In the rows, zero is written as 128.
The rows of R fall into 4 groups, and each row is roughly a mix of its group's hidden directions; some rows fit no group.
R (190 x 13):
[[145 126 125 156 158 150 128 161 115 160 179 138 127]
 [145 113 129 127  95 143  83 137 139 178 100 140 127]
 [150 113  94 128 130 154 109 124  92  98  96 118  92]
 [146  82 161 125 146 151  94 146 115 117 158 107 125]
 [ 79 120 128 138 120 128 150  71 157 119 141 132 119]
 [ 94 100 134 126 143 156 131 155  90 164 160 131 130]
 [123 105 105 119 133 143  73 112 101 155 107  98 124]
 [148 129 107 100 128 177 127 111 138 124 139  75 134]
 [167 134  93 142 126 153 180 106 128 104 129 122 135]
 [110 107  76 140 167 122 116 114 129 101 135 140 160]
 [132  97 100 127 141 135 163 127 165 105  93 160 141]
 [114 118 147 119 121 120 111 126 117  70 171 152 107]
 [110 107 135 117 160 125 181 131 141 146 134 116  83]
 [ 96 110 129 119 141 112 180 171 132 118 118  99 129]
 [ 86 165 117 114  73 111 144 114 125 132 125 120 113]
 [ 80 127 131 161 128 111 159 115 164 135 113 136  96]
 [123 174 116 164  84 101 114 133 136 155 121 119 139]
 [150 159 122 101 110 148 127 178 117 136 162 122 155]
 [ 90 143 104 119 111  98 130 118 126  83 118 133 170]
 [ 90 117 165 119 118 111 166 140 145 144 105 146  95]
 [146  93 106 111 142 164 143 129 137 128 186 120 131]
 [136 143 120 148  99 112 156 153 167 109 160 108 158]
 [131 154 109 138 121 135 149 145  99 168  95 124 173]
 [135 124  75 127 131 118 113 112  88 152  95 122 101]
 [148 116 151 156 147 156 130 176 153 149 118  99 142]
 [100 165 129 126  96 116 141  91 145 142 173 126 117]
 [ 70 170 129 119 127 141 136 149 146 125 104 151 140]
 [125 125 143 178 141 139 126 171 135 142 113 173 120]
 [141 124 131 146 170 107 128  94 113 140 103 117  79]
 [128 114  90 104 133 175 165 141 123 106 128 115 100]
 [117 101 128 114 132 129 145 111 152 196 125 106 137]
 [104 145 149 183 126 131 140 159 156 125 108 131  99]
 [156 140 162 155 132  97 106 122 139 132 133 182 120]
 [108 145 132 131  87  96 116 156 111 108 127 100 169]
 [135 172  84 126 105 125 140 143 124 133  91 108 157]
 [118 140 155  76 113  97 134 108 103 133 163 123 112]
 [ 96 126  99 126 163 152 179 109 153 136 126 131 118]
 [110  94 129 133 108 162 145  89 126 147 163 146 154]
 [122 116 154  99 163 119 105 120 137 159 150 119 175]
 [155 138 181 122 123 118 131 176 156 130 115 107 129]
 [144 128 117 116 138 135 101  98 143 131 162  95 180]
 [147 135 155 156  98 153 129 137 113 128  69 115 128]
 [121 132 116 101 111  70 117  93 103 107 128 117 144]
 [134 126 133  95 102 112 163 102  77 122 122 106 144]
 [150 130 170 114 125  94 144 127  97  86 132  99 120]
 [138 141 159 122 105 108 131 128 140  80 151 139  81]
 [149 140 126 124 166 102 155 165 121 135 109 129  81]
 [107 119 126 102 152 177 133 135 115 168 162 112 132]
 [ 99 137 124 165  94 155 116 142 158 137 111  91 146]
 [121 126 127 106 127 156 124  73 108 107 120  83 116]
 [108 160 168 141 123  82  98 138 105 133 122 149 130]
 [102 107  79 112 117 116 113 132 179 139 134 107 127]
 [142 107 167  92 143 115 123 144 152 143  78 127 135]
 [114 140 112 141  76 112 107 115 145 113 119 143 176]
 [ 84 151 103 165 159 112 118 104 129 115 149 113 112]
 [ 98 162 116 152 159 127 117 115 119 179 146 150 125]
 [127 148  95 104 148 136  99 167 109 143 115 165 148]
 [131 127 114 162 130 125 176 145 105 151  80 129 144]
 [161 111 171 171 122 151 134 149 144 128 122 107 103]
 [124 115 108 147 155 127 148 181 162 122 109 122  96]
 [143 158 113 145  86  89 158 150 152 148 121 116 129]
 [138 155 140 141 132  86 109 141  76 133 130 109 158]
 [113 108  87 161 123 161 135 167 126 115 106 106 143]
 [121 121 125 150 136  99 153  75 122 118 110  83 118]
 [126 135 139 108 146  90 128 169 107 179 122 111 137]
 [110 104 130 166 105 163 144 119 129 116 142 178 137]
 [175 109 142 114 116  79 122 141 120 152 117 132  97]
 [139 122 100 114 163 119 132 143 164  86 124 157 157]
 [180 136 106 121 130  98 120 120 123 159 153 139  91]
 [114  59 115 139 118 106 132 130 147 153 135 107 137]
 [147 151 128  78  85 130 105 127 144 103 113 147 144]
 [159 104 121 134 127 163 108  99 133 102 131 149  81]
 [102 122 142 117 162 168 126 154 138 162 142 165 141]
 [ 96 107  87 134 134 123 137 184 134 127 106 138 109]
 [136 107 165  93 137 131 136  76 107 127 154 107 122]
 [114 191  95 129 135 141 106 111 109 118 140 135 152]
 [ 80 129 124 140 123 182 111 117 134 143 146 129 160]
 [129 124 117 127 131 164 119  89 100 124 147  94 174]
 [131 121 114 151 144 147 136 165  85 142 142 116 175]
 [140 151 120 169  99 130 127 166 164 139 141 160 116]
 [150 102 149 100 133  90 154 160 114 140 131 105  97]
 [106 186 128 116 129 121 124 160 169 146 111 124 121]
 [124  97  83 139 134 152 141 165 151 104 154 110 121]
 [130 159 140 112 120 135 102 130 149 117  63 109 114]
 [145 140  93 145 113 145 121 110 131  64 106 126 126]
 [144 147 136 157 163 116 127 134 116 147 185 153 113]
 [125 118 116 112 166 146 146 119  92 122  79 105 105]
 [109  94 147  91 120 145 106 119 115 116  92  88 131]
 [140 144 137 146 120 133 103  68 119 115  96 157 113]
 [144 110 123 138 143 177 107 132  93 138 110  93 156]
 [143 155 105 156 131 129 119 165 170 166 105 125 126]
 [178 130 111 105 141 138 103 142  88 121 122 114 162]
 [ 89 148 109 113 144 173 135 130 112 139 101 160 104]
 [124 162 109 148 128 117 164 150 122 139 181 129 103]
 [109 168 150 108 104 118 146 135 135 153 123  76 137]
 [ 87 108 147 108  86 121 171 115 138 128 138 147 113]
 [ 84 121 154 132 146 137  95 140 102 141 155 167 133]
 [142  85 145 148 108  87 153 151 146 156 136 110 125]
 [129  89 174 112  82 119 120 120 137 118 161 121 129]
 [117 156  85 106  83 124 144 126 148 147 131 108 155]
 [ 83 165 110 110 157 152 104 125 152 112 111 125 146]
 [101 148 158 114 178 132  91 140 126  99 137 141 116]
 [125 159 146 119 124  89 134 106  89 126 169 147 106]
 [117 129  75 117  93 144 135 100 158 136 133 109 156]
 [130 109 128 145 116 151 109 128  71 149 104  93 110]
 [105 138 123 113  75 118 118  87 152  99 138 114 139]
 [109  95  98 151 141 118 146 103 147 143  77 129 138]
 [128 163 121 124 138 116  84 116 100 142  90 101 156]
 [184 121 145 139 142 179 133 157 136 126 135 129 117]
 [117 135 134  99 123 119 170 168 101 138 125  83 138]
 [134 151 127 172 144 107 149 162 164 134 114 122 162]
 [114 109 156 106 136 129 127 100 176 152 158 117  99]
 [112 126 147 128 108 156 141 102 154 167 174 146 140]
 [174 180 110 140 130 150 113 117 114 125 128 111 159]
 [140 102 160 171 144 133 121 148 145 127 133 164  91]
 [ 79  90 106 119 133 144 131 143 104 158 124 139  96]
 [102 124 142 129 101 160 178 133 156 128 102 119 102]
 [ 65 105 119 102 158 155 130 127 118 123 136 132 147]
 [103 104 137  99 134  74 153 145 133 124 120 144  94]
 [141  97 144 120 157 166 139 180 115 142 125 106 127]
 [ 92 138 114 132 104 129 144 126 122  96 129  76  93]
 [136 162 165 143 115  93 128 110 118 118 172 118 154]
 [122 164 152 149  95  88 132 124 108 114 168 135 115]
 [133 158 137 115 139 129 171 174 124  82 130 128 138]
 [ 88  91 112 110 133 174 128 142 107 137 128  96 128]
 [163 137 106 152 105 109 146  91 146 167 116 106 125]
 [133  96 135  86 158 100 116 109 104 124 128  86 119]
 [151 120 175 146 131 155 143 123 139  90 152 111  98]
 [140 142 180 118 105 138 131 131  83 151 105 111 113]
 [124 121 109  87 179 114 158 138 101 145 124 122 150]
 [ 99 152 129 117 155 105 121 119 152 172 172 139 124]
 [128  83 144  85 107  95 153 111 130 113 149 116 129]
 [180 146  94 115  93 150 141 134 104 133 112 114 139]
 [ 55 112 114 125 128 117 152 127 142 122 119 151 142]
 [139 122 128 120 123 186 175 135 157 140 122 121 107]
 [144 122 105 135 155 163 121 104  95 144  96 164 106]
 [139  94 155 166 109 132 135  97 136 130 177 140 138]
 [ 85 114 141 106 118 133 106 161 120 123  87 104  99]
 [181  79 118 149 136 117 121 117 134 134 123 104 102]
 [157  84 130 129 141 131 131 154 113  78 129 106 152]
 [ 95  85  92  98 146 150 114 131 146 154 128 133 111]
 [169 161 118 160 116 122 124 156 169 146 116 124 107]
 [128 155 113 110 109 136  86 104 123 102 147 167 158]
 [113 120  72 144  98 121 139 151 160 132  95 126 133]
 [ 93 155 119  99 113 115 155 129 156 121  81 112 114]
 [154 133 149 143 128  71 115 145 121  90 151 144 137]
 [156 121  81 103 134 132 155 109 170 142 145 108 135]
 [160 122 123 144  97 140 159 121 123  94 107 114  81]
 [143 124 122 102 140 111 120 127 156 117 194 154 116]
 [141 124 124  92 141  91 136 109 151 111 180 143 142]
 [ 93  93 132 137 134 113 123 156 173 130 126 149  91]
 [ 85 150 101 132 113 128  91 101 132 145 126 164 151]
 [114 156 120 115  80 112 102 107 131 108 153 146 163]
 [103 131 150 104 125 123 150 132 107 189 143 128 157]
 [128 148  93 106  97 130 128 113 151 161 159 102 159]
 [129 105  97  98 138 146 116 136 112 115 148  71 147]
 [ 92 160 122  99 118 172 140 104 128 132 150 135  96]
 [123 116 148  91 144 143 117 145 101  72 150 130 145]
 [161  97 126 148 123 106 111 136 116 106  76 115 153]
 [137  91  97 113 145 181 125 114 139 120 109 100 141]
 [130 175 154 133 121 123 129 145 173 113 120 138  86]
 [155  97 109 104 125 160 107 130 138 166 129 166 147]
 [120 139 136 102 138 147 112  93  88  96 162 127 157]
 [124 167 142 130 135  80 145 155 121  91 131 151 146]
 [114 101 140 142 142 105  80 133 140 105 175 142 117]
 [108 117 141 153 140 101 163 133 158 118 103 141  81]
 [ 88 149 125 134 134 122 144 161 136 158 155  82 143]
 [ 84 135 143  98 133  92 120 148 169 115 135 131 151]
 [ 99 137 188 144 113  98 100 147 115 140 121 139 126]
 [165 159 114 141 133 160 112  99 166 151 139 107 138]
 [155 132 132 141 100 140 141 109 102  73 148  99 112]
 [133 168 144 148 148 106 145 114  77 134 155 132 108]
 [159 157 132 164 130 130 124 156 107  86 101 149 115]
 [169 154  99 115 119  81 147 110 148 139 145 125 111]
 [134 116 130 128 125 170 138 141 139 140  80  84 155]
 [146 178 116 132 128  99 141 137 107 132  76 133 115]
 [129 119 112  78 128  82 139 169 111 147 126 136 128]
 [158 137 132 132 128 158 146 150 147 177 110 132 168]
 [158 143  82 132 167 155 147 142 128 154 102 131 135]
 [116 133 119 111 163 118 110  91 125 155  99 174 115]
 [149 117 116 150 134 149 134 108 182 163 103 110 111]
 [ 99 105 117 126 145 165 143 152 118 120 117  95 174]
 [126 115 111 112 115 154 156 160 109 130  89 118  83]
 [123 173 126 122 115 117  83 149  98 165 145 131 129]
 [139 133  98 143  98  92 146 101  99 128 122 128  83]
 [122 143 109 144 122 149 123 117 143  60 102 141 113]
 [113 119 133 127 115 160  85 107 130 118  74 112 108]
 [102 147 134 101 151  93 129 123 107 159 172 146 114]
 [144 136 182 161  96 137 145 119 144 103 120 107 145]
 [162 168 139 153 106 115 130  86 142 134  97 118 144]]

Here is one row of each group, with its name. Which group are the others in?
[141 140  92 139 161 136 162 144 140 142 171 140  99]
V
[117 139 114 167 134 138 106 167 172 118 123 160 112]
M
[108 158 118 110 128 158  98  90 112 118 166 136 152]
F
[114  69 104 119 155 140  99 137 138 104 141 150 130]
T

[153 149 114 181 107 145 130 119  90 121 139 158 136]
V
[ 94 147 105  88 152 100 139 168 106 120 127 140 133]
F
[137 154 141 136 108 141 120 125  92  84 168 157 143]
M
[101 131 176 118 156 140 136 109 143 101 106 141  92]
M
[125 129 152 105 164 155 102  79 134 118 160 115 130]
M
[ 78 124  94 136 168 134 126 130 139 133  96 100 119]
V
[ 69 156 126 128 113 106 142 125 137 165 151 123 109]
F
[167  89  81 142 119 122 112 111 138 104 129 101 120]
M
[148 173 102 131  74 131 145 121 158 117 129 120 126]
M
[104 123 157 128 175 124  88 156 132 125 154 151 116]
M
[126 158 155 129 103 151 102 130 110 147 178 101 134]
F
[176  98 106 156 104 101 142 144 134 134 109 115 104]
M
[113 105  93  80 130 123 140 116 148 113  95 120 161]
V
[114 152 124 124 118 100  81 107 107 152  90 102 130]
T
